A: rows in 3 groups, each row roughly a mix of its group's directions (some rows in no group):
A (97 x 10):
[[ 3.59  2.07  2.06 -0.47 -1.47  3.14 -2.58 -1.19  0.60 -0.49]
 [ 0.87  2.45  1.42 -0.21  0.04  0.21 -1.86 -4.40 -0.72  3.19]
 [ 2.30 -1.57  1.53  0.37  0.12 -2.60 -1.04 -1.03  4.15  2.45]
 [ 1.46  0.46 -4.25 -1.35 -2.78 -2.71 -1.68 -0.50  1.39  0.20]
 [ 0.96  0.74  3.44 -2.82  0.75  3.54  1.02  0.05 -2.38 -1.15]
 [-4.42 -0.22  0.98 -1.08 -1.56 -0.61  1.02 -1.20 -1.86  3.45]
 [ 2.63  0.87 -4.59  1.31 -1.07  2.81 -1.61  0.18  0.39 -0.26]
 [-3.67  1.10  2.34 -1.16  3.27 -0.97  2.54  0.68 -0.05 -1.51]
 [-4.54  0.18 -2.23  1.59  1.31 -2.54  2.01  1.19 -0.47  0.59]
 [-3.92  1.52 -0.22 -0.65 -1.32 -0.63 -2.81  0.48 -2.17 -3.03]
 [-0.43  1.07 -4.39 -0.87  1.46 -1.74 -2.70 -1.52  1.09 -2.24]
 [-1.96 -2.94  0.38 -1.81  4.38  2.35 -0.68  0.29 -0.70 -0.83]
 [-3.38 -0.67 -1.27  3.18 -1.50 -3.39  1.29  0.43 -0.30  1.74]
 [ 2.11  4.24 -0.40  0.93 -0.60 -0.78 -1.02 -2.77  2.89 -0.93]
 [ 3.22  3.44 -2.42 -1.67  0.19  0.12  1.85 -1.15 -2.41 -0.98]
 [-3.85 -0.19 -3.60 -1.89 -1.50 -2.49  0.16  1.45  0.53  0.37]
 [ 4.27  0.13  2.06 -3.51 -0.33 -0.62 -0.38  1.29  1.60 -1.61]
 [ 1.25 -2.88 -0.07  1.35 -1.51 -2.02  1.53  2.60  3.83 -0.73]
 [ 1.89 -0.35 -0.91  1.18  1.54  0.08  2.48  4.53  1.43  2.31]
 [-4.29 -2.04 -0.15  1.98  1.72  1.75  0.94 -1.47 -0.79  2.48]
 [-2.34 -2.37  2.04 -0.36 -2.55  0.55  1.39 -0.83 -2.55  3.32]
 [ 1.13  0.61  2.85 -1.76 -0.39  3.72 -3.22 -0.57 -0.06  2.18]
 [ 1.04 -0.34 -4.34 -0.77 -0.42  0.89 -4.22  0.05  1.53  0.75]
 [-3.42  0.99  0.11  2.90 -0.64 -2.39  0.60 -3.09 -0.77  2.14]
 [-3.37 -0.14  3.53 -0.67  0.66 -3.96 -0.48 -0.72 -0.38 -1.02]
 [-2.37 -0.64  0.66  1.39 -1.14  2.92 -0.23  4.68 -1.40 -0.46]
 [ 1.78  1.26 -2.57  2.54 -4.15 -0.05 -0.91 -1.22  0.98 -1.99]
 [-3.08  0.64 -1.79  2.40  0.63 -3.56  2.69  0.35  1.73 -0.18]
 [ 0.16 -2.86 -0.06 -1.19 -4.69 -0.51  2.96 -0.64 -0.94 -0.61]
 [-1.84 -4.05  0.59  1.01  0.99  0.99 -3.01 -0.03  3.11  0.72]
 [ 3.32 -0.73  0.17 -1.10  1.89  2.74 -3.12  0.04 -2.42 -1.71]
 [ 0.41 -0.25 -4.96  2.44 -0.71 -1.67 -2.45 -0.11  1.33 -0.65]
 [ 0.75  4.02 -0.05  2.46  1.44  1.13 -0.48 -1.38  3.26 -1.85]
 [-1.31  2.61  1.24  0.70 -0.69  0.76  0.23 -0.09 -0.36  5.53]
 [ 1.58 -3.87 -2.96  0.25 -3.31 -0.29 -0.33  0.31 -0.89  1.99]
 [ 0.63  3.68 -2.53  1.81  0.64  1.06 -2.81 -1.41  1.69  2.10]
 [ 1.33  2.52  4.23 -0.72 -1.59  1.62 -1.28  0.16 -1.06  2.81]
 [-0.57 -0.70 -0.21 -1.92 -3.81  1.52  2.89 -2.67  1.57  1.76]
 [-0.91  0.56  0.83  1.61  0.10  0.05  2.23 -2.20 -0.25  5.29]
 [ 2.11 -3.27  1.76 -4.13 -1.44  1.37  1.54 -0.38 -0.67 -0.30]
 [ 2.21 -2.16 -0.84  1.72  1.77 -2.47 -3.62 -0.23  1.79  1.88]
 [-3.15 -3.21 -0.89 -1.84 -2.97 -0.27  0.09  2.45 -1.73 -0.06]
 [ 1.42  3.02 -3.14  0.48 -0.05 -0.99  2.98  0.58 -2.91 -1.57]
 [ 1.63  2.15  3.16  2.70  2.34  3.09 -0.14 -0.61  0.93 -1.23]
 [ 2.08  2.75 -3.94 -0.06 -1.75  1.83  2.19 -0.30 -1.89 -0.31]
 [-0.10  2.00 -3.55  0.92 -2.21 -1.92  1.07  0.54  3.85 -0.05]
 [ 3.10 -4.59 -0.72  0.57  2.49 -0.15  0.55 -0.91  1.80 -0.46]
 [-0.81 -1.64 -1.69  0.46 -2.12 -1.30  3.10  3.39  0.98 -2.77]
 [ 0.93  0.55  5.01 -1.23 -2.70  1.16  1.47 -0.91  0.49  1.63]
 [ 2.81 -0.01  1.94 -2.37  0.31  3.77 -2.79 -0.19 -1.69 -0.03]
 [-0.23 -1.62  2.51  2.94 -1.46 -1.05 -1.80  0.13 -3.37  2.62]
 [-2.09 -0.49  3.52 -0.91  3.83  0.40  1.43 -0.30 -1.74 -2.14]
 [ 1.57  2.63  2.48 -1.85 -2.29 -2.51 -2.16 -2.57  0.71  0.23]
 [ 2.36 -0.93 -2.14  1.13  2.68 -0.47  2.04  3.89  1.60  0.91]
 [ 3.96 -0.41 -1.20  2.67  0.77  0.58  2.62  1.00  1.32  2.72]
 [-3.09 -0.72 -1.92  3.61  0.81 -2.81 -0.72  1.03 -1.89  1.38]
 [ 4.41 -1.30  0.24 -0.25  2.11  1.16 -3.74 -0.41 -0.48 -0.96]
 [-1.48  0.83 -0.54  2.96 -1.85 -1.20  1.56  4.42 -1.28 -1.40]
 [ 3.18  0.76  2.61  1.00  0.41  0.13  0.02 -1.74 -4.48 -0.73]
 [-1.44 -3.88 -0.41 -2.64 -0.61 -0.99 -0.03  1.64 -3.41  1.55]
 [-1.93 -0.13  0.51 -2.65 -1.58  5.09 -0.22  0.35 -1.61  0.31]
 [ 1.25 -1.77 -2.26  1.05  1.81 -0.81  2.88  3.51  1.21  2.32]
 [-1.09  2.55  2.14  2.83  2.35  0.41 -3.01  0.59 -1.49  2.17]
 [-2.98  1.43  0.62  1.22  0.46  0.90 -2.99  1.07 -2.04  3.77]
 [-2.86 -1.63 -3.48 -0.33  2.13  0.69 -2.87 -0.67 -2.12  1.07]
 [ 2.75 -3.03 -1.15  1.23 -2.79 -0.38  1.05 -1.93 -0.47  3.14]
 [-0.14  2.97  3.24  1.30 -2.63  1.27 -0.04 -3.30  1.18 -0.69]
 [ 2.25  0.01  2.98 -2.53  0.00  3.74 -0.83 -0.16 -2.59 -0.75]
 [ 4.17 -1.08 -0.57  2.24  0.59  0.99  2.03  1.38  1.96  2.69]
 [-3.29  2.09 -2.47 -0.47  4.17 -0.12 -1.79  0.50  0.08  0.14]
 [ 2.39  2.11  1.90 -3.23 -0.94 -2.98  0.88  2.72  0.34  0.25]
 [-0.54 -2.81 -2.89 -2.26 -2.80 -1.86 -1.09  0.64 -1.86  2.08]
 [ 1.19 -2.43  0.39  0.42  1.87 -0.76  4.97 -0.30  1.39  1.97]
 [-1.06 -0.24 -1.26  1.81  2.43 -0.97  1.57 -5.11  0.61  0.67]
 [-3.98 -2.30 -0.05 -1.69  3.10  2.14  0.52 -0.46 -1.71 -0.83]
 [ 1.03  0.39  2.96 -0.91  0.64 -1.35 -2.40  4.11 -0.19 -2.56]
 [ 2.60  1.30 -0.61 -2.30 -0.18  3.68 -0.17 -0.47 -0.86 -3.70]
 [ 3.11  2.90 -1.70  2.61  1.95  1.18 -1.13  0.36  2.80  0.34]
 [-0.20  3.64 -1.66  1.00  3.47  1.48 -3.15  0.18  1.04  0.02]
 [-0.31 -4.08 -0.49 -2.10 -1.11 -0.13 -0.96  1.79 -3.54  1.74]
 [ 1.38 -1.54  4.23 -1.03  2.71 -1.00  2.56  1.39  0.44  1.44]
 [-0.27  1.45  1.55  0.12 -3.14  1.85  0.65  4.61 -1.53 -0.64]
 [ 1.37  4.15  1.19 -1.83 -1.42 -1.84 -1.01 -3.06 -1.61  0.17]
 [-1.36  0.09 -4.05  1.66  1.10 -1.13 -3.80  0.80  0.69  1.82]
 [-0.11 -0.13  1.69  1.54 -3.28  0.57  2.64  0.43  2.64 -3.45]
 [-1.01 -0.71  0.16  0.66  2.09 -1.56 -1.64 -4.99  1.16  2.15]
 [-2.59  2.46 -0.55 -0.57 -2.44 -2.98 -1.66 -1.05 -1.33 -2.92]
 [-1.31  0.12  0.36  3.80 -2.21 -0.23 -1.33  0.31 -4.35  0.58]
 [-3.03  1.96  2.38  2.32  1.43 -0.60  2.79  0.67 -2.66 -0.67]
 [ 1.07 -3.68  1.99 -2.87  2.11  0.70 -1.39  0.66 -2.00  2.04]
 [ 2.14 -3.37  1.94 -1.91 -2.47 -1.56  1.74  0.21 -2.26  1.50]
 [ 0.18  3.66 -1.57 -0.19 -0.21 -1.18  3.21 -0.38 -3.70 -0.92]
 [-0.63  0.37  4.03  0.14 -1.15  0.00  4.35 -0.28 -1.82 -1.36]
 [-3.73 -0.53  0.98  0.90  0.30 -2.92  4.04  0.61 -0.04  1.01]
 [ 2.64  0.54  1.47 -2.99 -0.20  4.19 -2.14 -0.27 -1.21 -0.54]
 [-1.50  1.37  2.72  3.22  0.33 -0.85 -3.91  1.20 -0.88  1.44]
 [-0.04  0.39 -3.16 -0.03  3.84 -0.09 -0.79  3.84  0.42  1.39]]

which group is each row in? (one row of each group first):
[ 1.81 -3.24 -0.88 -0.65 -4.49 -1.00  1.92 -1.03 -0.01 -1.19] => <32>
[ 0.68  2.05 -1.54  0.03 -0.94 -0.23  1.26  4.08 -2.37 -3.24] => <95>
[-0.02  2.25 -3.86 -1.39  1.41 -0.93 -4.16 -0.02  0.32 -0.48] => <124>

[-3.18 -1.17 -2.17  1.93 -0.12 -3.81  2.64  0.58  0.61  0.43] => <32>
[ 3.13  0.53  3.87 -2.16  0.08 -0.31  2.37 -0.72  0.61  2.45] => <95>
[-2.08  1.75  2.27 -3.30  0.19  2.93  2.75  0.58 -1.47 -0.46] => <32>
[-1.80  0.87 -1.19  3.60  0.83 -3.83  0.30 -0.01  2.66  1.19] => <32>
[ 1.38  0.28 -1.80  1.93  2.27  1.31 -3.72  0.52 -3.13 -1.62] => <32>
[ 2.61  2.95  3.47 -2.43 -1.75  1.21  0.42  0.95 -1.58  0.93] => <95>
[-2.10 -2.22 -4.13  1.59 -0.65 -1.52  0.07  1.00 -2.98 -0.89] => <32>
[ 0.63 -2.22  1.42 -1.77 -1.14 -0.80  4.88 -0.48 -0.35 -2.39] => <32>
[-2.54 -0.97  4.65 -1.27  1.20 -2.71  1.65 -0.09 -0.38  0.29] => <95>
